One turn moves every row onto another: examples first, then more rows asked
K927: [-2.45  2.34  0.36 -1.43  3.19  0.45 -0.53  1.35  0.51 -0.04  0.49  0.02
 -0.54 -3.08  1.10  0.68 -1.06 -0.71 -1.20 -2.74  1.55 -1.52  0.35  1.13]
K434: [-1.60  0.70 -0.52 -2.24  2.28 -1.66  0.84 -0.34  1.11  0.82 -0.45  1.67
 -1.39 -1.29 -1.20  0.07 -1.72  0.03 -1.44 -2.70  3.49  0.68  2.31  0.58]
K637: [-3.03  2.03 -1.01 -0.77  2.57 -0.01  0.98  0.88  0.38  0.75  1.07  1.04
 -0.11 -3.07  0.44  0.40 -0.76 -0.82 -1.29 -2.99  1.03 -0.33  0.30  0.92]
K455: [ 0.88  0.42 -1.97  0.61 -0.14 -0.67 -0.16 -1.86 -0.73 -0.48  0.27 -3.07
  0.32 -1.17  2.38  1.04  1.47 -0.33  0.13 -1.05  0.46 -1.99 -0.32 -0.39]
K2: [ 2.14 -0.39 -1.31 -0.13 -0.99 -1.18 -0.82 -2.97 -0.54 -0.72 -0.57 -1.54
 -0.99  1.06 -0.83  1.20  0.71 -0.12 -0.66  0.19  3.30 -0.76  1.87 -0.98]
K705: [-1.87  2.17 -0.20 -0.86  0.97  1.17 -0.17  1.21  0.33  1.13  1.21  3.44
 -1.39 -1.75 -1.24 -0.61 -1.94 -0.14  0.13 -1.64  1.84 -0.91  2.76  0.18]
K848: [ 1.48  1.83  0.27  0.20 -2.20  1.14 -1.37 -0.63 -0.88 -0.16  0.78 -1.00
 -0.50  0.46 -0.02 -0.21  0.98 -0.39  1.44  0.53  1.01 -3.59  1.27 -1.38]
K677: [-1.21  0.74 -0.96 -1.94  2.02 -2.09  0.45 -0.01  1.64  1.21 -0.70  1.63
 -1.55 -0.27 -0.10  0.29 -2.21 -0.54 -1.19 -2.00  4.59 -0.69  2.19  1.60]
K418: [ 1.03  0.68 -1.73  0.64 -0.31 -1.54  0.30 -1.59 -0.91 -0.45  0.36 -3.12
 -0.05 -0.19  1.75  1.24  1.49 -0.08 -0.12 -0.74  0.05 -1.51 -0.56  0.48]
K998: [ 0.77  0.22 -1.36  1.11  0.00 -1.54  0.69 -1.72 -0.54 -0.07  0.70 -2.90
  0.00 -0.60  2.16  0.98  1.62 -0.27 -0.38 -0.55  0.18 -1.45 -0.39  0.82]
K596: [-2.46  2.60 -0.59 -0.77  2.38 -0.46  0.02  1.44  0.06  0.63  0.43  0.36
  1.05 -2.39  0.54  1.28 -1.54 -0.66 -2.11 -2.75  1.91 -1.18 -0.43  1.16]
K372: [-1.53  0.40 -0.72 -2.10  1.63 -2.25  0.64  0.40  0.68  0.40 -0.16  1.71
 -2.14 -0.67 -0.99  0.07 -2.11 -0.48 -0.63 -2.84  4.07  0.57  1.68  0.78]
K440: [-2.20  2.02 -0.33 -0.60  0.81  0.57 -0.02  1.92 -0.19  0.95  1.44  3.50
 -1.23 -1.26 -1.92 -0.46 -1.45 -0.44  0.91 -1.61  2.55 -1.36  1.57 -0.08]
K170: [ 1.26  2.22 -0.75  0.43 -2.06  1.11 -0.82 -0.74 -0.97  0.28  1.12 -1.15
 -0.69  0.73 -0.17 -0.02  1.16 -0.01  1.36  1.05  0.16 -3.31  1.10 -0.41]
K222: [ 0.91 -0.07 -1.45  0.68 -0.41 -0.90  0.36 -1.56 -1.22 -0.50  0.67 -3.11
 -0.26 -0.76  2.23  0.98  1.64 -0.81  0.16 -1.11  0.70 -2.41 -0.60 -0.19]
K617: [-0.25  0.30 -0.53 -2.23  2.36 -2.46  0.66 -0.30  1.24  1.04 -0.36  1.90
 -2.40 -1.26 -0.24  0.46 -2.01 -0.25 -0.75 -1.98  4.16 -0.16  1.91  0.29]
K952: [ 2.00  0.28 -1.01 -0.16 -1.32 -1.77 -0.41 -2.38 -0.45 -0.70 -0.56 -1.47
 -1.13  1.89 -1.20  0.98  0.78  0.17 -0.31  0.81  2.53 -1.03  2.09 -0.62]
K860: [-2.97  1.98 -0.89 -1.50  2.26 -0.63  0.95  1.71 -0.12  0.57  0.93  0.55
  0.12 -2.44  0.26  0.30 -1.15 -0.77 -0.72 -3.35  1.58 -0.89 -0.69  0.61]
K294: [-1.40  1.52  0.11 -0.91  2.56  1.72 -1.00  1.50 -0.70  0.65  0.84  3.13
 -1.29 -1.85 -2.09  0.36 -1.04  0.14 -0.32 -0.93  2.73 -1.91  2.30  0.13]
K648: [-0.96  2.17 -0.16 -0.35  1.18  1.03 -0.46  1.64 -0.68  1.11  1.66  3.95
 -1.38 -2.00 -1.54  0.38 -1.86 -0.44  0.08 -0.68  2.19 -1.64  1.64 -0.65]
K74: [ 1.46  1.98 -0.47  0.40 -1.95  1.71 -1.66 -1.28 -0.32  0.35  0.86 -0.87
 -0.38  0.14 -0.31 -0.29  1.11 -0.01  1.50  0.71  1.17 -3.29  1.42 -1.06]
K126: [ 2.09 -0.06 -0.77 -0.39 -0.76 -1.90  0.00 -2.26 -0.70 -0.38 -0.66 -1.15
 -0.64  1.79 -1.48  0.90  0.65  0.48 -0.78  0.92  2.63 -0.84  2.32 -0.77]
K318: [-1.55 -0.36 -0.63 -1.45  3.44 -1.63  0.15 -0.25  1.05  0.13 -0.29  1.64
 -2.27 -1.48 -0.01  0.78 -1.28 -0.61 -0.87 -1.91  4.17 -0.62  2.60  1.23]
K603: [-2.17  2.72 -0.16 -1.51  2.52 -0.65  0.57  0.88  0.64  0.86  0.88  0.17
 -0.13 -3.13  0.64  0.91 -0.78 -1.29 -1.58 -2.66  1.61 -1.21 -1.01  0.49]
K610: [ 1.18  2.41 -0.04  0.16 -2.13  1.37 -0.93 -0.47 -0.94  0.43  1.30 -0.93
 -0.65  0.43  0.12 -0.48  0.54 -0.24  0.68  1.08  0.11 -3.19  1.41 -0.31]
K956: [-1.23  1.59 -0.89  0.03  1.42  1.06 -0.31  1.90 -0.64  1.78  1.11  3.75
 -0.73 -1.20 -1.18  0.09 -2.03  0.20  0.27 -1.07  2.50 -2.00  1.93  0.78]
K64: [ 0.25 -0.12 -1.76  0.69  0.37 -1.19  0.55 -1.13 -0.94 -0.99  0.23 -3.20
 -0.13 -0.80  2.26  1.03  1.91 -0.30  0.03 -0.42  0.31 -1.68  0.13  0.19]
K183: [ 2.36 -0.62 -0.49 -0.01 -0.96 -1.53 -0.42 -2.40 -0.82 -0.73 -0.45 -1.52
 -1.02  1.33 -1.13  1.00  1.11  0.03 -0.33 -0.11  3.35 -1.14  1.47 -1.03]
K945: [ 1.88 -0.28 -0.80 -0.54 -0.70 -1.08 -0.47 -2.01 -1.05 -0.91 -0.74 -1.69
 -1.48  1.48 -1.60  0.72  1.00  0.15 -0.83  0.74  3.10 -0.43  2.30 -0.36]
K704: [ 0.82  2.25  0.37  0.53 -1.69  1.59 -1.42 -0.26 -0.53 -0.27  1.02 -1.19
 -0.89  0.29 -0.07 -0.50  1.28  0.15  1.53  1.09  0.56 -2.90  1.60 -0.36]

K705 moves to K434
K183 moves to K222
Now find these:
K927 moves to K294
K998 moves to K610
K952 moves to K418
K860 moves to K440
K74 moves to K2
K945 moves to K64
K617 moves to K603
K677 moves to K596

One turn moves every row onto another: examples first, then more rows asked
K680: [ 0.92 -1.99 -1.64  0.52 -1.64  0.96  1.77  2.05  0.00  2.84 -0.12  2.42
 -1.22  0.39  1.25  0.50 -2.01]
K978: [ 0.32 -1.12 -0.38  2.69 -1.18  0.28  0.47  4.62 -1.16 -0.14 -3.10  0.71
 -0.55  1.04  0.51 -1.19  1.16]
K778: [ 0.32 -2.66  1.04  2.17 -1.58 -0.59  2.79  3.45 -1.62  0.54 -1.92 -1.32
 -2.07  3.13 -0.36  0.53  0.18]
K986: [ 1.88 -0.27 -0.02  0.37 -2.33  1.92  1.44  3.45 -2.19 -1.00  0.25 -0.96
 -0.59  1.59  1.95 -1.86  1.63]
K409: [ 1.21 -1.85  1.63  0.03 -0.88 -0.13  2.50  3.04  0.08  1.99 -0.59 -2.33
  0.74  3.89  1.29 -0.27  0.30]
K285: [ 3.32 -3.01  0.07  1.39 -0.78  2.66  0.34  2.52  0.08  1.36 -0.13  0.02
  0.02  0.14  0.34  0.40 -1.63]
K273: [-0.31 -3.40  0.61  0.54 -0.98  1.57  2.00  1.69  0.94  0.47 -2.99  0.63
 -0.67  0.57 -1.40  1.22 -1.94]
K396: [-1.33 -0.92  0.24 -1.22  1.27  2.17  1.72  3.49 -3.16 -0.17 -1.31 -0.64
  0.04  2.28  1.16 -0.60  0.88]
K230: [-3.02 -0.99  1.39  0.11 -0.93  1.94  1.24  2.64 -3.02  1.80 -0.68  0.98
 -1.64  1.50  1.50  0.54 -0.72]
K42: [-1.77 -1.00 -0.25 -0.23 -3.10  0.84  3.23  2.89 -1.61  2.43 -0.13 -0.92
 -0.48 -0.21 -0.39 -2.59  1.27]
K150: [-0.31 -2.12 -0.52  0.72 -2.49  3.40  4.88  2.70  1.04  2.27 -0.76  0.52
 -1.69  1.76  1.17 -1.77  0.13]
K902: [-1.11 -3.34  0.31  1.08 -1.71  2.87  3.37  0.74  1.23  2.65  0.97 -0.08
  0.28  1.73  1.18  0.05 -1.91]
K801: [ 0.58 -3.71 -2.00 -0.73 -2.58  2.14  1.46  3.35 -1.43 -0.66  0.56 -2.11
 -1.48  1.34 -0.51 -0.38  1.04]
K140: [-1.23 -0.23 -1.33 -0.04 -1.00  2.08  0.91  2.17 -1.91  3.23  1.49 -0.18
  0.07  2.49  0.90  0.19  0.42]
K685: [ 0.66 -3.35 -1.39  2.07 -1.33  2.94  0.68  2.30 -1.20  2.70 -0.69 -0.47
  1.66  1.24 -0.17  0.51 -2.48]
K214: [ 2.04 -1.47  0.13 -0.37 -2.06  1.71 -0.60  2.85  0.12  0.98 -0.79 -0.65
  0.71  2.22  3.06  0.18  1.27]
K717: [-0.42 -2.97 -1.56  0.15 -1.60  2.80  4.27  2.42  2.12  1.63 -2.39  0.07
 -0.07  2.89  1.25 -0.33 -0.18]
K182: [ 0.61 -1.93  0.44 -1.96 -0.63  0.83  1.19  1.85  1.46  0.54 -0.42 -1.82
  0.64 -0.31 -0.48  1.19 -0.45]
K419: [ 0.29 -2.44  0.92 -0.80  0.34  1.54  1.81  3.56 -1.61  0.23 -2.35 -1.75
 -0.66 -0.79 -1.90 -0.37  1.36]
K327: [-1.84 -3.99 -1.22  0.10 -2.87  2.75  1.17  4.30 -0.26  0.08 -1.11  0.45
 -1.88 -0.44 -0.60 -1.72 -1.03]
K918: [-1.08 -1.52  1.44 -1.10 -2.86  0.41  1.28  2.27 -1.74  1.12 -1.02 -0.81
 -1.35 -0.32 -0.41 -1.58  2.05]
K186: [-2.62 -1.69  0.62  1.59  0.35  2.38  2.01  3.98 -2.65  0.12 -0.29 -2.34
  1.08  0.43  1.00 -0.33 -1.58]
K857: [-0.75 -2.28  0.65 -0.34 -0.39  2.70  3.25  2.55 -1.48  2.33  1.66 -2.60
  0.37  0.23  0.82 -1.72  1.51]
K635: [-0.12 -1.10 -0.78 -0.84 -3.77  3.15  1.65  3.03 -0.78  0.95  0.01 -0.91
  0.95  1.82  3.88 -0.18 -1.15]
K404: [-1.22 -2.01  0.38 -0.38 -0.88  0.24  0.92  2.32  2.12 -0.09 -2.66 -0.40
 -0.89  1.34 -0.12  0.71  1.50]
K305: [-1.54 -3.59  0.75  2.34 -0.71  3.52  4.15  2.55 -1.93  2.18 -1.08 -0.09
 -0.82  1.26 -0.26 -1.55 -0.13]
K139: [-1.04 -2.52  1.42  1.14 -1.30  4.06  0.92  2.57 -2.87  1.43  0.83 -1.84
  0.29  1.65  1.60  0.45 -1.21]
K630: [ 1.77 -2.20 -0.82  1.73  0.70  0.90  1.44  3.97  0.50  0.16 -1.32 -0.34
  0.83 -0.99 -0.06 -0.29 -1.88]
K293: [-1.85 -0.69 -1.20  2.21 -2.82  1.63  2.63  4.74 -2.06 -0.22 -2.37  0.52
 -0.37  0.75  1.28 -1.47 -1.20]
K829: [ 0.90 -0.72 -0.83  1.81 -1.62  4.15  1.17  4.83 -0.38  0.29 -1.71  0.34
 -1.05  2.70  1.23 -0.84  1.32]
K533: [ 0.83 -2.81 -0.13 -0.77  0.55  1.08  2.40  3.43 -1.34 -0.76 -2.85  1.97
 -1.43  0.08  1.59 -0.11 -1.29]
K532: [-0.49 -1.60 -0.30  0.05 -3.44 -0.82  1.00  2.69 -1.39  0.59 -1.43 -0.42
  1.57  0.27  3.21 -0.42 -1.22]
K598: [ 0.72 -2.22 -1.77  1.01 -1.07  2.59  1.59  2.47 -3.17  3.05 -1.31  1.51
 -0.96  2.36 -0.34 -0.12 -0.15]
K362: [-0.48 -2.41 -0.41 -0.67 -3.45  2.87  4.65  2.38 -1.84  2.91 -0.69 -0.51
 -0.45  1.07  1.09 -2.34  0.47]
K395: [ 0.54 -2.66  1.32 -0.40 -0.29  3.58  1.34  4.84  0.22  1.68 -2.14  0.03
 -0.01  2.18  0.20 -3.38  0.34]
K363: [ 0.27 -3.28  0.40 -0.71 -1.29  2.24  2.29  1.77  2.04  0.27 -3.10  0.22
 -0.87  2.71  1.07  0.81  0.69]
K940: [-0.98 -3.05 -0.70 -2.14 -2.12  3.11  0.72  3.92  1.10  1.71  0.17 -0.70
  0.81  0.46  1.32 -2.63 -0.89]
K872: [-2.34 -2.67  2.00 -0.58 -1.37  0.94  2.58  3.13 -1.38  2.00 -0.75 -1.31
 -0.50 -2.20  0.70 -0.32 -0.78]
K807: [ 1.40 -3.19  1.01 -0.26  0.19  1.14  1.71  3.38 -1.43 -0.68 -1.37 -1.68
  1.31 -0.89  2.02  0.04 -2.15]
K99: [ 0.27 -1.40  2.13  0.92  0.79  2.01  1.67  4.19 -1.45 -1.22  0.52 -1.82
 -0.54 -0.54  1.52 -0.54 -0.61]
K512: [ 2.54 -1.99 -2.83 -1.00  0.54  1.13  2.23  2.83 -0.11  0.79 -0.62  0.73
  0.29  1.10  1.08 -0.23 -0.22]
K467: [-1.19 -2.00  2.37  0.70 -1.07  0.63  2.21  4.08  1.16  2.97 -2.38 -0.04
  0.28  2.03  1.43 -1.47 -1.89]
K335: [-1.52 -1.85 -1.16  1.43 -2.55  1.65  0.61  3.95  0.17  1.65 -3.36  0.60
  0.99  1.37  2.51  0.56 -1.53]
K264: [-1.31 -2.98 -0.98  0.43 -3.36 -0.83  2.28  2.58 -0.50  0.44  0.41 -1.97
 -1.15  1.34  0.64  1.49 -1.05]
K726: [-1.22 -0.75  0.20 -1.77  0.82  0.57  1.81  3.19  0.01 -0.63 -0.04  0.16
 -0.30  0.26  2.90  0.10 -0.76]
K437: [-0.52 -1.56 -0.23  3.32 -0.78  3.84  0.60  3.10 -1.13  2.15  0.97 -0.62
 -0.23  1.67 -0.53  0.06 -0.91]
K10: [-1.28 -2.19  0.58 -1.79 -1.72 -0.22  0.62  1.96 -0.64  0.32 -2.62 -1.51
  0.36  0.72 -0.40 -0.13  1.88]
K336: [ 1.44 -2.96 -0.70  0.80  0.10  3.55  2.63  1.24  0.97  0.63 -0.64 -0.57
  0.24  3.12 -1.27 -0.01  0.19]

K978 moves to K293
K778 moves to K327
K186 moves to K685
Now find these:
K230 moves to K680
K182 moves to K857
K10 moves to K362

